A single turn carries every row of the set below to another of its rows. Some are shown first; where does it send the rows asked next?
R: [ 0.97 -0.32  1.75 -0.42 -0.66  3.39 -2.11  2.65 -0.79 -2.23 -0.73  0.37]
W: [-0.28  1.05  1.12 -0.16  3.05 -0.27 -1.09 -3.31 -0.67 -3.05 -3.31  1.19]
L: [ 2.53  0.86  0.61  0.97  0.10 -0.38  0.63 -1.89 -0.61  2.63  1.77  0.78]
J: [ 0.94 -0.48  1.86 -0.83 -0.19  4.13 -1.29  2.38 -2.21 -0.37  0.06  0.11]
X: [-2.60  1.29 -3.18  0.21  0.51  1.08  0.73  0.44  0.87 -2.55 -0.44 -2.05]
U: [ 3.36 -0.56  0.68  1.54  3.12  2.33  2.46  1.56 -2.11  0.54 -0.42  0.74]
K: [-2.13  2.22 -1.91  0.63  0.96  0.07  1.99  0.09 -0.09 -1.75 -0.57 -3.03]
V: [ 0.81 -0.83 -0.11 -0.77  2.66  3.01 -0.21 -1.60  4.27 -0.83  0.39  1.13]
D: [-2.47 -1.26 -2.39  0.02 -1.36  1.19 -0.03 -0.26  2.23  0.05  1.28  0.57]
P: [-1.90  1.17  0.92  1.52  1.51  1.66  0.70 -2.83 -2.46  0.18 -4.31  1.71]
Y: [-1.89  0.78  0.34  1.41  1.57  3.28 -0.23 -2.58 -1.59  2.02 -3.53  2.07]
N: [ 0.13  0.36  0.94 -0.89  3.06 -0.70 -1.19 -3.84  0.23 -2.78 -2.53  1.00]
C: [ 2.89 -0.45  0.92  1.38  1.95  2.99  2.29  1.82 -2.61  0.77 -0.28  0.01]
S: [-1.69 -1.85 -1.93  0.70 -1.50  0.82  0.34 -0.46  2.08  0.30  1.87  1.05]
M: [ 1.07 -1.55  0.90  3.17  2.82 -2.05  0.59  0.44  0.92 -1.79 -2.44  0.77]

K turns into Y
S turns into N
X turns into P
And these:
M turns into L
C turns into D

A single turn carries every row of the set below to another of its rows. Some are shown first; where does it send the rows asked next?
gam: [-2.19 -0.55 -1.75 -0.68 -0.07 -1.90  3.36 -1.20 -3.30 -1.40  2.17 -0.14
 -0.34]
Luf: [ 1.41 -1.19 -3.54 -0.87 -1.02 -0.75  0.93  3.30  0.84 -4.75 -4.58  0.27
  0.66]
mas: [ 2.15 -1.07 -2.37 -2.40 -2.87 -2.45  4.15 -0.45 -0.53 -0.98 -3.37 -3.30
  1.21]
Bada: [ 1.77 -0.40 -3.85  0.77 -1.09 -2.74  1.22  5.34  0.59 -3.32 -3.05  0.84
 -0.13]
Rapob: [ 1.63 -0.92 -3.79 -1.29  1.59 -2.70  4.29  0.16 -0.35 -2.83 -4.42 -2.03
 -1.48]
gav: [-1.28 -1.26 -1.60  1.89 -0.57  0.72  1.19  0.69 -3.15 -2.90  1.18  0.89
 -0.84]
lale: [ 1.05  1.81 -3.47 -0.66 -2.97 -4.55  3.14  2.05 -3.38 -4.89  0.00 -3.08
  3.17]
Kodem: [ 1.20 -2.33 -1.87 -2.59 -2.80 -3.45  3.23 -0.88 -1.00 -4.33 -2.69 -3.86
  1.39]
duzo: [-1.03  2.13 -2.70  0.48 -0.17 -0.30  1.65  1.48 -3.55 -3.18  2.59  0.80
 -0.27]
Tev: [-2.93  0.06 -2.77  0.49 -0.30 -0.08  3.20  0.68 -2.74 -0.67  0.10  1.16
  1.39]
rok: [-2.30 -0.42 -1.43 -0.02 -0.22 -2.30  2.60 -0.99 -2.87 -0.81  2.25 -0.43
 -0.63]
firu: [-3.06  0.18 -2.82  0.55 -0.20 -0.03  3.21  0.76 -2.36 -1.63  0.06  1.66
  1.89]
Kasal: [ 3.37 -1.00 -1.12 -2.56 -2.62 -2.36  2.94 -1.63 -0.69 -2.18 -1.64 -3.32
  0.37]
fivo: [ 1.08 -0.10 -3.15  1.79 -0.96 -5.14  0.41  4.44 -1.77 -5.58  0.03 -0.43
 -0.23]
norem: [-2.54 -0.65 -2.62  0.09 -0.22  0.60  3.28  0.18 -2.92 -1.33  0.04  1.44
  1.08]
golev: [ 2.20 -0.88 -2.87  2.48 -1.12 -4.87  2.48  3.80 -2.32 -6.07 -0.19 -1.47
 -0.08]
luvu: [-1.07  2.43 -2.63  1.25  0.01 -0.51  1.70  1.29 -3.47 -2.24  2.30  0.12
 -0.43]
sazi: [ 1.35  1.87 -4.69 -1.58 -2.68 -4.11  3.15  2.19 -2.79 -4.93 -1.33 -3.30
  2.77]
Sefat: [ 1.86 -0.76 -1.83 -1.83 -2.50 -2.88  3.57 -2.10 -2.34 -2.08 -1.87 -4.25
  1.28]
veme: [ 0.81 -2.64 -2.85  0.32 -1.32 -2.78  1.44  4.22  0.78 -3.72 -2.94  1.85
  1.16]
mikol: [ 1.98  2.03 -4.33 -0.53 -2.21 -3.94  3.78  2.87 -0.96 -5.22  0.37 -3.24
  2.69]
kuleg: [ 1.70 -0.58 -3.17 -1.50  0.95 -1.52  3.07 -0.48 -0.07 -0.18 -4.11 -0.79
 -0.86]
nuvan: [ 2.27  1.59 -3.32 -1.28 -2.76 -5.08  4.44  1.58 -2.39 -3.46 -0.61 -4.16
  1.42]
gol: [ 2.12 -0.76 -2.65  0.28 -0.79 -4.54  0.42  3.20 -0.68 -6.80 -0.91 -1.84
 -1.66]
Balit: [ 0.86 -2.06 -3.90 -0.49 -1.42 -1.98 -0.08  3.73  0.68 -3.69 -3.89  0.84
  0.50]
Guz: [-0.96  2.86 -2.66  0.99  0.34 -0.43  2.22  0.64 -3.32 -2.77  2.18  0.09
 -0.11]
vumav: [ 1.33 -2.01 -3.75  0.19 -0.74 -1.15  1.71  3.49  2.37 -3.04 -3.27  0.59
  0.87]
namel: [ 2.06 -1.04 -3.69 -1.25  1.01 -2.46  4.50 -0.15  1.37 -1.05 -2.86 -2.09
 -0.80]
sof: [ 1.99 -0.63 -3.10 -2.07  1.26 -3.14  3.56  0.82  0.98 -0.74 -3.09  0.33
 -1.19]
vular: [-1.74  0.47 -1.39 -1.27 -2.41 -0.81  1.40 -0.01 -3.13 -2.76  2.91  0.09
  1.29]
zuli: [ 2.17 -0.28 -2.65  1.00 -3.34 -5.00  1.20  4.42 -1.41 -5.47 -0.17 -2.14
  0.45]
kip: [ 1.57 -0.80 -3.81  1.29 -1.03 -5.37  0.68  3.75 -1.88 -5.98 -0.68 -1.80
 -1.02]
zifa: [ 2.29 -1.29 -2.18 -1.88 -3.10 -2.92  3.71 -1.01 -0.04 -3.09 -0.88 -4.56
  1.77]
rana: [ 1.73 -0.49 -4.42 -1.82  1.24 -2.61  3.01  0.37 -0.05 -1.19 -4.24 -1.25
 -1.52]
Lup: [-1.66 -1.28 -1.29  2.42 -1.21  0.43  0.95  0.66 -3.09 -2.26  1.07  0.26
 -0.29]
Ropu: [ 2.14 -1.21 -3.30  2.18 -0.89 -4.16  1.28  4.08  0.32 -5.78  0.06 -1.53
 -0.60]
koviz: [-1.55 -1.37 -1.08  2.57 -1.14  0.14  1.11  0.10 -3.01 -3.26  1.25  0.12
 -0.12]
rekub: [ 0.92 -1.76 -2.96  0.34 -0.48 -1.73 -0.20  3.47  0.80 -2.77 -3.36  1.76
 -0.19]
ketof: [ 2.09 -1.76 -2.39 -2.30 -2.86 -2.92  2.51 -1.56 -1.59 -2.84 -2.57 -4.33
  0.62]
kag: [-2.17 -0.41 -1.40  0.09  0.47 -2.40  2.63 -1.28 -2.39 -1.40  2.15  0.04
 -0.96]
Meput: [-1.70  0.70 -1.07 -1.10 -2.50 -0.15  0.97 -0.47 -2.10 -2.34  2.09  0.21
  1.76]
ror: [-1.87  0.98 -1.37 -0.87 -2.63 -0.53  0.96  0.22 -2.65 -1.87  2.40 -0.06
  1.59]
pato: [ 2.27 -1.98 -2.83 -0.27  0.04 -2.43  2.79  1.42  0.84 -0.81 -4.14 -0.87
 -1.98]
Fama: [ 1.09  2.11 -4.24 -2.51 -1.58 -4.66  3.47  2.53 -1.54 -5.75 -1.21 -2.57
  2.13]
tevif: [ 2.86  2.38 -3.39 -0.97 -2.76 -2.81  4.16  1.78 -2.78 -4.68 -0.79 -3.06
  2.86]

rana turns into sazi
nuvan turns into Bada
zifa turns into Ropu
And these:
kag turns into Guz
Kasal turns into golev
Rapob turns into Fama
ror turns into Lup
gam turns into duzo
rekub turns into Sefat

A single turn carries every row of the set below to another of its rows. Some are shown first; where does it send the rows asked next?
bep: [-1.23 -4.97  0.76 -1.03  0.90  3.90  1.90 -1.14  0.14  1.90  0.83  1.64
  0.63 -0.34]
nokar: [-0.83 -4.87  0.20 -1.26  0.12  4.71  1.98 -1.23  0.21  1.81  1.29  1.25
  0.69 -0.32]
gipek: [-0.37 -3.48  2.40 -1.80  1.76  0.22  1.09  1.55 -1.53 -0.10 -1.15 -0.94
 -1.88  0.56]
dek: [-0.16 -2.19  3.32 -0.96 -1.21  1.24  4.76 -0.15  1.58  2.04  0.71 -1.43
  0.24  3.78]
Gasu: [ 0.04  2.08 -1.96 -1.28  1.20  0.82 -0.88  1.11  1.27 -1.33 -2.66 -2.23
 -0.50  0.34]
kagu: [-0.94 -5.02  0.14 -1.06  1.25  4.29  2.08 -0.98  0.16  2.03  0.90  1.17
  1.45  0.03]
vob: [-0.14 -2.83  3.09 -1.37 -1.32  1.09  4.90 -0.67  1.29  1.54  0.12 -1.16
 -0.38  3.44]
tanob: [-0.14  0.60 -3.30  0.77  0.24  4.91 -0.89 -1.81 -0.10  0.39 -0.45  0.30
  2.17 -0.59]
tuson: [ 0.02  0.78 -2.69  1.01 -0.27  5.37 -1.02 -1.82 -0.52  0.51  0.22  0.15
  2.27  0.12]
zoron: [-0.60 -5.09 -0.18 -0.99  0.93  4.39  1.51 -0.94  0.30  1.17  1.00  1.60
  0.82 -0.42]
Bude: [-0.35 -2.19  2.81 -1.36 -1.19  0.84  4.91 -0.57  1.08  2.39  0.92 -1.09
  0.04  3.55]
Rufud: [ 0.80  3.49 -0.59  0.89 -2.46  1.74  1.64 -1.25  1.03  0.12 -0.68 -2.92
  1.07  3.35]
Vevu: [-0.08 -3.05  2.55 -2.01  1.36  0.04  1.27  1.25 -1.64 -0.32 -1.41 -1.29
 -2.00  0.10]
Pumi: [-0.48 -2.22  2.76 -1.44 -1.92  1.31  4.70 -1.10  1.77  2.10  0.49 -1.21
 -0.32  3.64]
Murot: [-0.44 -1.23 -0.88 -1.43  3.42  1.71 -1.09  0.62 -0.66 -0.80 -1.83  1.02
 -0.79 -0.75]
puzek: [ 0.47  0.50 -3.65  0.92  0.22  4.80 -0.61 -1.50 -0.34  0.74 -0.20 -0.01
  2.65  0.11]
Kapo: [-0.88 -4.51 -0.20 -1.41  1.10  4.27  2.20 -0.87  0.18  2.02  1.54  1.48
  1.18 -0.45]
Nofo: [ 0.09 -0.10  1.34 -1.65 -0.51 -0.67  1.32  2.05  0.41 -0.63 -1.94 -4.17
 -1.57  1.65]
ramet: [-0.12  1.82 -1.64 -1.21  1.45  0.48 -1.41  0.78  1.44 -1.30 -2.33 -2.00
 -0.59  0.07]
lutud: [-0.04  0.13  1.25 -1.61 -0.54 -0.83  0.88  1.72  0.58 -0.30 -2.34 -4.14
 -1.56  1.10]
Zifu: [ 0.70  3.25  0.22  0.85 -2.28  1.49  2.00 -1.02  1.00  0.71 -1.35 -2.91
  1.16  3.93]
Perip: [ 0.58  3.34 -0.27  0.83 -2.07  1.47  2.00 -1.00  0.65  1.07 -0.17 -2.98
  1.55  3.97]
renas: [-0.27 -1.42 -0.38 -1.50  3.40  1.45 -1.01  0.29 -0.67 -1.28 -1.42  0.87
 -1.04 -0.89]
lesef: [-0.40 -2.08  3.43 -0.89 -1.83  0.76  4.39 -0.55  1.35  1.58  0.59 -1.61
 -0.49  3.63]
Boma: [ 1.32  3.36 -0.46  0.94 -2.26  1.79  2.08 -0.69  1.00  0.74 -0.43 -2.63
  1.48  3.80]
zir: [ 0.23  1.05 -3.00  1.27 -0.05  4.81 -1.42 -1.18  0.02  0.36 -0.47 -0.16
  2.33  0.10]
vasu: [ 0.40  3.42 -0.10  0.80 -2.33  2.03  1.70 -1.69  1.06  0.81 -0.57 -2.35
  1.23  4.11]
gif: [ 0.01  1.08 -3.34  0.81  0.20  4.88 -0.71 -1.31 -0.24  0.70  0.46 -0.41
  2.71 -0.05]

vob turns into zoron
Gasu turns into Nofo
And these:
Boma turns into dek
tuson turns into vasu
Perip turns into Bude
lutud turns into Vevu
Rufud turns into lesef

